(in the rows, 128 means zero)
Turns in one plane each, and the order they were made in; the first pair answered:
z_245:
[130 121 121 121 100 112 101 150 117 200 135 127 184] -> [ 95  98 166 130 135 159 127 106 141  74 144 108  75]
[101 169 138 128 175 127 124 148 132 135 131 126 102] -> [111 169 127 119 165 123 116 156 126 159 126 123 118]
[ 88 111 163 151 141  95 110 135 155 166  86 121 172] -> [121 115 161 133 180  97 155 106 187 103 102 129  99]
z_556:
[110 142 141 131 143 136 135 124 118 102 106 139 123] -> [119 132 131 127 139 128 135 119 127  98 113 137 106]
[165 156 130 117 152 103 126 128 141 188 140 126 138] -> [167 161 127 116 150  95 119 120 146 184 144 137 137]
[184 123 103 109 190 132 179 116 106 115 167 112  92] -> [143 130 140 147 213 137 164 144  67 154 122 110 149]
[133  93 114  96  98 162 117 163 141 130 143 120 128] -> [106 110 135 123 107 154 103 163 112 154 113 129 163]
z_43:
[176  84 108 127  98 133 119 120 156 126 155 103 136] -> [166  84 113 124 100 131 118 115 163 127 155 104 134]
[101  62 115 133  50 144  90 138 116 145  93 157 145] -> [147  71 118 114  96 133 128 172 121 188  94 160 171]
[151 175  99 122 111 104 107 127 130 164 138 134 131] -> [151 183 100 128 116 102 101 122 134 157 154 129 118]
z_64:
[157 136 137 123 167 125 150 137 148 142 130 127 122] -> [128 138 154 143 169 128 140 136 135 131 111 123 130]
[123  97  97  97  97 134 146 141 136 119 124 130 145] -> [136 116 102  91 117 130 154 123 151 101 135 137 112]
[ 94  94 163 149 148 151 133 130 127  87 143 111 119] -> [ 97  71 143 139 120 150 126 152 115 121 145 105 151]
[166 116 136 132 124 112 136 128 142 183 148 111 137] -> [156 141 151 139 157 116 139 103 150 152 155 115  97]
Then:
(2 to 3 turns a pair)
[ 99 122 126 137 123 136 116 133 102 141  81 142 161] -> [127 106 114 107 134 146 150 119 140  82 125 129  91] : z_556, z_556, z_64
[ 82 132 102 139 103 123 124 113 108 162 137 119 146] -> [ 75 128 141 149 155 142 141 124 100 142 127 117 137] : z_245, z_556, z_556
[109 128 134 147  82 134 112 120 105 139 144  82 137] -> [109 159 163 159 135 130 127 121  94 148 108  97 151] : z_245, z_556, z_556
[137 171 110 149  84 109 105 124 109 161  98 162 172] -> [162 204 115 137 119  97 119  95 136 131 116 165 116] : z_64, z_64
[141  82 132 107 150 160 162 149 129  96 123 127 115] -> [167  95 105  92 142 141 164 155 129 129 130 129 139] : z_245, z_245, z_245
[147 169 159 118 158  91 138  98 149 143 120 113 107] -> [111 130 162 118 152 130 153 105 146  92 116 106  84] : z_64, z_64, z_245
[179  88 103  82 142 120 168 143 150 143 127 119 151] -> [110 103 100 118  70 106 110  81 151  87 117 126 122] : z_245, z_556, z_556
[154  74  88 111  98 167 176 128 142 156 145 132 136] -> [119  81 133 147 124 183 164 144 103 168 105 134 173] : z_245, z_245, z_556
[130 138  89 144  72 104  84 103 123 136 129 113 147] -> [100 150 115 159 103 114  83  90 112 107 105 118 136] : z_64, z_64, z_64
[148 140 116 123 120 108 118 100 138 112 162 101 116] -> [109 149 138 151 118 118 102 104 114 115 129 105 137] : z_64, z_245, z_245
[117  84  80  98  84 147 136 167 102 114 114 118 148] -> [136  83  79  90 111 146 161 162 124  97 117 127 132] : z_245, z_43
[134 148 114 145 126 156 156 159  77 137  69 199 181] -> [130 103 102 135 104 175 161 168  81 115  86 182 169] : z_245, z_64
[192 168  81 129 128  67 132 119 111 163 141 152 156] -> [147  93 102 130 121 128 136 105 128  57 181 104  79] : z_245, z_64, z_245
[130 145  99 111 153 150 152 116 146  89 101 126 108] -> [141 167  79 108 133 123 131 107 150 116 104 138 120] : z_245, z_556, z_64
[146 123 147 127 146 118 122 169 121 198 142 116 183] -> [141 167 179 142 201 123 140 124 151 140 138 128 115] : z_64, z_64
[163 217 119 122 141  71  92  64 167 135 167 124  76] -> [118 205 148 148 147  94  84  55 163  93 160 108  58] : z_245, z_245
[133 115  72 115  87 125 148 114 162 108 132 165 114] -> [128 136  74 127 105 117 151 112 148 121 105 188 138] : z_64, z_64, z_245
[184 129 119 108 178 136 171 139 149 134 133 135  91] -> [ 98 167 146 168 159 134 115 108 111 136  74 149 127] : z_556, z_556, z_245
[116  79  92 110 112 153 139 137 134  72 137 131 104] -> [ 99 113  79 132  93 128 120 109 129  71 109 154 104] : z_556, z_556, z_556
[107 106 150 126 104 142 163 156  66 141  95 126 157] -> [179 132 121  86 131 113 186 140 103 146 124 140 124] : z_245, z_245, z_64
[152 112 146 119 163 132 141 110 155  91 166  91  54] -> [ 89 102 172 155 139 151 113 121 127  90 149  73  86] : z_245, z_245
[113 162 150 136 141 104 116 121 102 160  75 135 165] -> [118 157 120 115 110  98 118  71 138  91 109 134  86] : z_556, z_245, z_245
